The rows of X fall into several groups, which share some directions, and each row is roughly a mix of its group's hidden directions, except one row that fits no group.
X, 104 rows:
[[ -6 -16  -5 -14  -7   0  20 -21  -6  19]
 [  9   9  16 -23  17  -2  13   3 -19  -2]
 [-20  18  -1  28   1   3  -6 -16  -3  -2]
 [-32  13 -12   0  -7  16   2  -5 -10   5]
 [ -8  -9   4  16  -3 -23 -18   2  20 -13]
 [-15  21   8   2  -2  10 -29   4  -3  12]
 [ 17  -7  -8   4 -22  13   7   4  11  23]
 [ 17  16   0   0  17  18  25  -1   5   3]
 [ 11  19 -12  20  -7  14  -8 -15  14   0]
 [-15 -14  -9  -9  21 -12 -19   4  12 -12]
 [-24   4  -9  11 -18   6  -4 -24  -2   6]
 [ 10  -5  -4  24 -18  17  15 -13  10   2]
 [ 22 -10  14 -14  -3  -1 -17   9 -12  18]
 [  6  -9 -13   4   1 -24 -21  16   7 -13]
 [ -5   5  19   2  -3 -14  10  14 -23  19]
 [ 17   3  24  -7  15  -8  -4   3  20 -13]
 [ -6 -11 -10 -15  -2 -10  13 -24  18 -12]
 [ 14 -16   3   0  15 -12  20  -3  12 -20]
 [  2 -11   1 -33  11 -12  10   8 -13  -1]
 [  4  -7   1  28  14   0 -28   2  -3  -1]
 [ -1  27   5  -7  13 -19  -4 -15 -11  -9]
 [-14  -1 -19  -3   0  33  10  -8  -1   3]
 [-10  -3  30  -6  16 -22   0   0   2   3]
 [ -1   6 -14  14   7  19  -6 -20  22   9]
 [  2   8  -9  13   7 -22 -30   4  -4  -6]
 [-11  19 -16  17  -9  10   6  -4  20 -14]
 [-14  25  12 -13  -3  -6 -21   7   0  10]
 [-18   8  10 -15  10   2 -21   6 -18  12]
 [  1 -12   6   8  -5 -13  34 -15   1  -3]
 [  9 -16   4 -20   9   1  27  16  -2   3]
 [-16  19   6  15   0  23 -16  -5   8   0]
 [ 12  -2   0  -3  -2 -28   5 -10 -25 -11]
 [-16  -5 -13 -15  10  11 -10  -4  27  -4]
 [ 14 -10   1  14 -20 -24 -11   3   7  12]
 [ -4  13  20   6   8 -23   9 -18 -14  -1]
 [-16 -17   3 -16   9 -13  -8   5   0 -25]
 [ -7   1  20  29  -4   4  -7  10  16   9]
 [-12  -1  21   9   1   4  -2   4  31  13]
 [-19 -19  -8  -7  17  -8 -15   1  18  -9]
 [-12  15 -25  -8   5   8  -2 -21 -15  -2]
 [ 18   9   3  -7  19  11  21   0 -17  11]
 [ -9  17  25  -7  15   5   4   0  18  11]
 [-12   1 -13 -22  22   5 -16  -1  14  -9]
 [ -1  19  11  26 -13   5 -10  -8  17   3]
 [-14   5 -22  24  -3  -8 -19   4  -8   4]
 [-11   7  -7  21   2  28 -18  -3   1  -1]
 [  1  16  -9 -20  -6  -7  18   5  20 -15]
 [-11 -15 -24   1  -2 -14   5   3 -24   7]
 [ 20 -11   8 -12  -9 -16  -4  13  23   5]
 [-14  21   4 -22  11  -7  -8  11   0 -18]
 [ 17 -24 -22   3   7   0  -3   4  20   0]
 [  5  -8  -6 -19   3 -16 -17  14 -21  11]
 [ -3 -22 -30  -6  -7   8   2  -3  -6 -15]
 [-20  -8 -14  12  -2  25  12 -14  -4  -1]
 [-15  17  15 -25  -7  15   3  -3  -4  11]
 [ -9  26   6  -3  -8  12  -5  -9 -11  24]
 [  5  10 -19 -11  -2 -10  -6 -11 -29   9]
 [ 11 -18  19 -15  22   3 -11   5 -11   1]
 [-14  14  25   0  10  14 -21  -3  -2   7]
 [-12   6  -5  -9 -26  -4 -27   1  -4   9]
 [ -9  -6 -13   5  -7  32   4   2   7  18]
 [-23 -14  -4  15  -2   5 -18   6  21   4]
 [ 17 -11   7   2 -18 -14   2   2   1  28]
 [ 15  -3  -6   7 -10 -22   5  -9 -27  -8]
 [ 11  11 -13 -23   4 -13   6 -15 -19  -8]
 [  0  -4 -10  29  -7  -5  20 -13  11 -10]
 [ 19   0   9 -25   5  13   9  20   3   6]
 [  6  28  -4  19 -16   7 -13 -12  -1   4]
 [-14  15 -11 -12  13   8  -4 -11  21 -18]
 [ -4  16  17  -7  20  -4   0   3 -27   2]
 [-14  15 -16 -24  -9  20   5   5  -1   0]
 [  8   7   9   9  -3 -20  -9   3 -28 -15]
 [ -2 -21 -25  -4  -8  22   4   5   6 -11]
 [ 13  -8  -5 -16  -9  14  21   9   4  21]
 [-12  23   1 -24 -17 -12   4   5   1   9]
 [ 18 -14  -6  -8 -16 -25  -5   0  -6  17]
 [-14 -30  10   6  -6  -3   1 -15  -3 -18]
 [-12  -4  15  17  -2 -13  -4  -2 -21  22]
 [ 10  -9 -13  13  23  -3  -7  -3  -1  26]
 [  2 -12 -14   2  10   7   8   9  31  15]
 [ 10 -28 -15   8 -21   9   5   8   3   6]
 [  0  15   3 -21   5   6  -9 -10 -18 -24]
 [ 13  13  22  12  -4 -26   4  -8  -6   4]
 [ -8 -13   2 -14  12 -16 -17   0 -16 -21]
 [-21 -21  -4 -11   3  -6  -9   6  22 -10]
 [  5 -13 -26  20  -4   9  16  -4   6 -13]
 [-10 -13  -1 -24  10  20  13  -2 -17   0]
 [ 21   7 -23   9   3  -3 -14   6  20  -5]
 [  9  -8 -15   6   6   9  -9 -18  13 -26]
 [  3  -7   6  15 -17  -2  29 -17   4   5]
 [  8  -6 -18   7  -2   3  26  -4  17 -19]
 [  1  23  14  -2 -10  -7   5  12 -22  17]
 [-16  16   1  22   4 -12 -10 -16 -16  -5]
 [ 15   8  13 -20  13  12  11  16 -16   1]
 [ -3   6  17  -9   9   8  25   2 -17  18]
 [-18  -9  10  31  -6   4   4  -7  -6  12]
 [ -6 -32  -7 -10   0   3  -2  -6  13 -19]
 [ 16   9  -1   0  -5 -11 -25  20  17   3]
 [  9   7  -4  19   7 -14   6  19  22 -13]
 [-12  20  17 -20  -2 -13  15  -3  13  -5]
 [-11  -3  -5  22  -1   0 -13 -15  21 -18]
 [  5  17  22   9  -5  11 -25   0   9   9]
 [ -4  21   7  15 -24  -4 -16  -8 -12   5]
 [-17  25   8  10 -13   7  10 -12  17  -3]]
Here is one row from each group, named. Which group is each of the other rows in?
[-14  21  -4  11 -15   7 -15  -6  22   1]
(28)
[ 10 -29  -2  -5  18  -1  -5   5 -21   3]
(127)
[ 21  -1  -8  10 -13   3  13   2 -30  -2]
(129)

[ 25   3  13 -17   6  -6  -1   8  21 -12]
(127)
[ -3  -2   4 -17 -11 -28  19  -1  -9  11]
(127)
[ 17 -27 -15  17   3  -1  13  -3  -2  -8]
(127)
[-15  -7  -5  12  -7 -10  -4 -16  30  -8]
(129)
[-19  -8 -22   3   1  10 -12  -4  18 -17]
(129)
[  5  25 -11   1 -11  13  -1   5  23  15]
(28)
[ 14 -18 -25  11  -6 -11  17   1   1  -8]
(127)
